Each row is where one point has got to under a steady rotation. How many steps took it there?
The counts run from 0 to 335.
[144 139 204 147 136 119 120  96 159 123 150  94 124  97 128 125 146 122
 121 136 148 141  99 124 129  83 184  75 113 161 147 109 121  92 143 151
 158  95 118 170 124  62 124 143 106 131 146 123 128  96 112 199 137 125
 126]	20
[147 136 155 145 138  87 120 155 124 152 132 121  96 128 112 120 147  64
 138 134 137 174 174  84 134 130  88 144  86 144 148 137 133 102 123 112
 106 142 110  76  83 108 139 122 111  73 146  97 138 175 154 166 146 111
 149]	282
[ 88 108 141 129 109 113  69  98 137 113 110 127 125 193 162 136 137 101
 142 115 163 177 112 139 135 136 106 156 126 137 128 112  71 100 148 142
 120 110 135 156  72 103 112 151 107 100 165 151 110 150 136 153 107 170
 143]	99
[122 112 117 154 145 136 137  58  90  94 160 115 128 173 133 103 136 144
 103 109 150 141 108 140 115 100 115 109 100 128 192 102 135 165 118 168
 116 128 117 146 136 171 143 133 120 131 117 128  81 104  76 135 179 144
 123]	51
[131 117 120 144 118 160 123  73  85 135 135 125 147 112 108 113  91 147
 116 151 135 133  45 168 156 117 138 135 164 120 175 126 117 113 129 154
 115 144 153 191 122  94 116 155 121 119 152 131  89 109 131 128 158  85
 106]	77
[101 173 150 160 129 148 135 122  93 143 152  85 103 160 111  90  75 124
 115  83 146 109  85 132 111 136 133 161 148  86 164 121 124 163 125 149
 103 130 121  99 159 166 142 152 115  94 121  84  77 116 108 119 150 129
  95]	122
[126 107 120 140 116 127 159  86 134 101 146 117 114 115 131 169 130  87
 137 193 138 155 103 167 141 139 131  98 126 167 164  96  97 132 139 162
 161 158 126 141 112  94 118 115 103 124 135 184 119 166 157 176 145 135
 183]	313
[136 141 135 128 141 134 123  95  72 149 128 147 148 119  91 111 112 147
 105 122 120  83  91 113 155 116 157 155 187 116  90 103 119 149  83 163
  88 122 145 170 119 137 111 183 155 117  92 145  62 113 103 166 130 115
 128]	148
[126 139 168 151 126  96 140 133 143 132 149 107  88 123 109  88 156  79
 125 136 127 189 154  91 159 113 108 144  81 127 138 133 153 105 136 146
  79 124 113  91  98 118 184 144 119  94 141  96 112 157 138 160 162 124
 144]	281
[124 121 179 125 135 136 165  85 110 127 172 112 101 130 130 154 145 144
 111 152 140 137  40 136 168 133 155 154 157 140 157 105 168 124 172 148
 128  98 179 148 106  74 152 150  97 126 114 126 141 135 142 152 115 147
 124]	254
[129 117 174 140 131  79 110 162 139 123 108 141 117 124  86  96 154  89
 145 150 146  87 117 107 118 113 172 121 133 134  98 113  88 126  92 135
 148 124 116 127 106 125 111 131 138 123  70 160  74 140 174 162 115 165
 164]	151
[124 116 223 147 123 133 181 140 146 157 136  82 148  65  85 155 144 105
 131 116 156 159 144 129 146 117 164 128 137 139 112 124  72 100 128 135
 163 109 119 141 107 109 104  90 121 145 148 123 133 121 128 156  87 145
 134]	176
[193 134 137 149 151  96 126 172 120 116 141 131  95 188 120 142 143  79
 114 126 157 139 122  94 106 118 138 100  79 155 185 109 142 138 126 128
 148  99 110  99 132 117 130  69 104 134 128 120 144 107 115 129 166  90
 128]	289
[121  98 129 141 131 127 167 131  85 148 139 126 161  71  92 148  92  95
 110 145 142 125 155 146 130 131 139 134 160 108 103  90  90 170 109 155
 123 174 137 136  94 130 106 121 145 130 124 171  92 161 143 151 123 142
 179]	155
[117 110 175 135 152  99 148 109 145 107 138 108 133 131 149 144 193 127
 103 125 197 160 137 129  91 106 135  95  67 157 176 101 125 149 138 136
 164  95 138 135  98 138 149 103 122 142 124 147 121 121 130 150 148 171
 144]	268
[131 161 174 133 144 102 120 182 120 163 137 130 116 115 141 122 122  88
 113  94 185 105 110  89  93 163 147 142 153 119 141 131 149 145 172  85
 138 110 156  88 133 120 103 154 123  77 104 103 112 132 167 116 120 142
 114]	192
[128 149  99 134 126  99 105 115 131 128 134 161 150 139  94  94 124 115
 126 139 200 117 163  91 122 166 125 159 146  85 176 143 138 126 105 136
 125 108 132 109  99 132 125 124 107  89 145 154 146 117 206  79 119  73
 148]	231
[141 139 177  93 124 117  88 123 100 104 145 143 148 173  99 121  96  97
 130 139 139 118 123 109 116 124 138 129  98 110 101  91  97 171  90 127
 114  96 151 163 123 114 116 109  80 173 126 184  99 116 122 129 144 172
 182]	158
[112 111 100 138 125 152 130 105  86 156 113 107 104 158 180 180  58  96
 112 139 157 110 125 159 111 163 149 127 149 133 154  93 106 165 132 153
 175 155 145 104  91 120  95 146 105 109 144 167 127 153 141 121 126 162
 136]	95
[114 141 144 117 104  97  89 141 129  83 106 131  97 155 168 117  83  87
 100 175 146 145 140 154 136 133 117 123  95 108  98 112  86 161 105 147
 131 124 159 115 105  98 141 127  90 132 169 178 107 150 160 139 163 161
 129]	93
[168 120  67 142 139 126 155 149  90 127 134 148 127 131 115 144 118 107
  74 129 160 158 144 134 135 141 109 129 107 111 181 111 153 146 135 156
 101 135 115 100 118 133 148 100 113 105 160 120 104 110 124  97 186  41
 101]	291
[135 105 105 165 152 158 179  73 117 132 173 140 143 137  98 161 150 153
  97  69 184 109 100 127 157 147 121 126 146 167 155 106 146 159 120 143
 131 119 131 137 110 173  95 122 142 100 109 138 100 135 117 137 109 161
 140]	207
[108  94 163 174 121 115 146 144 109 158 113  85 149 114 123 148 159 124
 111  96 158 162 152 142 107 109 147 119 118  97 144 104  55 127 125 146
 165 132 105 141  81 165 116 117 155 150 133 124  87 124  75 158 119 151
 116]	110
[133 164 110 127 128 107  78 113  85 125 112 138 123 119 159  74  92 139
 111 138 141  80 109 118 124 117 167 128 157  90 133 132 128 149 109 143
 131 129 123 141 105  98 120 202 132 109 128 143  79  95 130 147 159  85
 103]	82
[126 144 137 137 125  86 128 116 151  87 139 173 108 165 105  80 188 117
 105 125 169 133 118 102 170 138  95 151  97 145 109 131 130 134  92 136
  75  86 133 121 103 138 151 127 125  87 127 155  87 149 168 129 128 136
 121]	210
[103  99 149 142 111 106 168 113 101 120 174 118 149 163  95 127  99 122
 119 132 141 108 105 147 107 142 168 131 162  79 151 100 116 148 124 178
 144 126 146 123 111 158 123 112  87 150  77 160  87 141 138  95 100 180
 127]	162
[108 122 135 158 123 108  85  97 154 119 111 121 134 127 125 116 155 109
 148 166 175 141  62 149 136 122 134 141 160 157 155 136  68  70 128 132
 134 124 106 193 116  93 104 150 134 107 142 165  81 120 164 162 123  86
 147]	79
[184 141 142 136 157 124 122 149 101 179 154 110 101 140 127 143 133  63
 136 111 150 151 166  72 112 124 125 139  94 169 154 125 158 123 121 122
 138 139 103  79  99 126 101 105 125  73 134  97 141 150 122 155 141  86
 160]	283
[133 109 125 171 122 121 152 122  88 128 135 145 106 143 101 108 102 139
  94 104 147  89  53 142 170 153 153 130 171 120 154 114 127 152  99 163
 127 118 138 144 123 156 124 135 138 111  77 146  48 123 126  99 129 133
  63]	142
[161 158 211 104 129 131  94 136 121 122 125 114 131 147 103 144 108 114
  98  95 180 126 136  91 143 119 167 120  97 128  98 115 114 139  86 121
 134  62 142 154 134 115 109  94  89 163 161 136 143  85 114 137 117 140
 107]	178
[163 108  94 158 126 144 135 131 100 132 149 116 133 153 128 155 103 113
 113 102 148 139  83 151 107 117 159  96 163 118 172 110  81 143 135 162
 175 123  85 150 138 126 117  96 144 136 114 141  98 113  91 150 156  64
 145]	70
[173 168 149 132 146 109 112 116 127 150 157 136 131 117 105 113 104 139
 118  91 170  73 157  74 105 113 195 111 148 122 145 129 150 141 107 142
 178 100 107 136 116 109  95 153 131 106 109 122 135  87 145 151 112  72
 140]	238
[139 123 103 117 118 104  82  93  98 142  99 150  96 148 162 123 120 100
 137 168 129 147 152 121 149 123 109 152 132 125 138 128 137 117 119 145
 111 140 150 114  44  62 109 179  93  85 168 153 142 147 153 126 122 112
 135]	322
[155 175 193 115 114 107 104 119 153  97 131 121 117 121 160 108 138 125
 108 149 155 142 143 109 141  94 154  82  79 167 112 127 124 120 142 141
 136  79 130 153 125  67 146 155  97 128 177 132 133  85 115 191 162 112
 117]	21
[130 147 118 151 155 123  96 119  99 137 130  99  69 187 116  93 103  94
 152 138 147 116 116 108 114 135 109 120 103 163 201 136 160 130  73 135
 133 152 105  98 106 169  97 139  97  73 120 119 116 124 151 108 158 130
 125]	55
[ 81  89 164 166 103  97 137 131 113 168  94 104 115 105 132 117 144 100
 124 138 124 183 125 150 143 128 122 148 142  87 129 125  91  92 138 160
 108 130 142 119  47 118 134 163 126 115 146 132  90 162 121 152 120 167
 101]	104
[141  91 153 155 155  97 186 139  82 148 127 104 118 104 113 131 155 109
 110 140 132 156 118 154 105 101 140  82  82 139 199 119 136 161 128 145
 151 163 148 123  94 131 135 119 127 122 104 111  80 126  88 151 164 169
 115]	45
[136 122 138 153 131 142 161  85 123 177 131  93 147  46 148 140 130 122
 110 130 160 154 155 132 140 116 154 109 157 123 151 136 120  92 153 146
 153 156 112 123  94  85 115 165 129  98 180 104 131 117 122 190 113  69
 141]	18
[147 106 142 144 130 115 153  91 126 110 188 136 159 160  60 122 152 122
 135 129 173 145  92 121 117 117 148 140 139 127 196 122 129 128 131 158
 141  95 133 161 151 130 142  98 105 166 103 158 120 103 141 105 131 119
 174]	228
[131 118 111 130 145 134 134 101  62 184 116 137 108 119 165 139 124 121
  92 118 131 155 103 128 143 121 108 157 142 126 132 102 162 134 167 133
  86 155 171 114  80 102 132 187 135  86 163 103 104 143  98 151 158 119
 114]	37
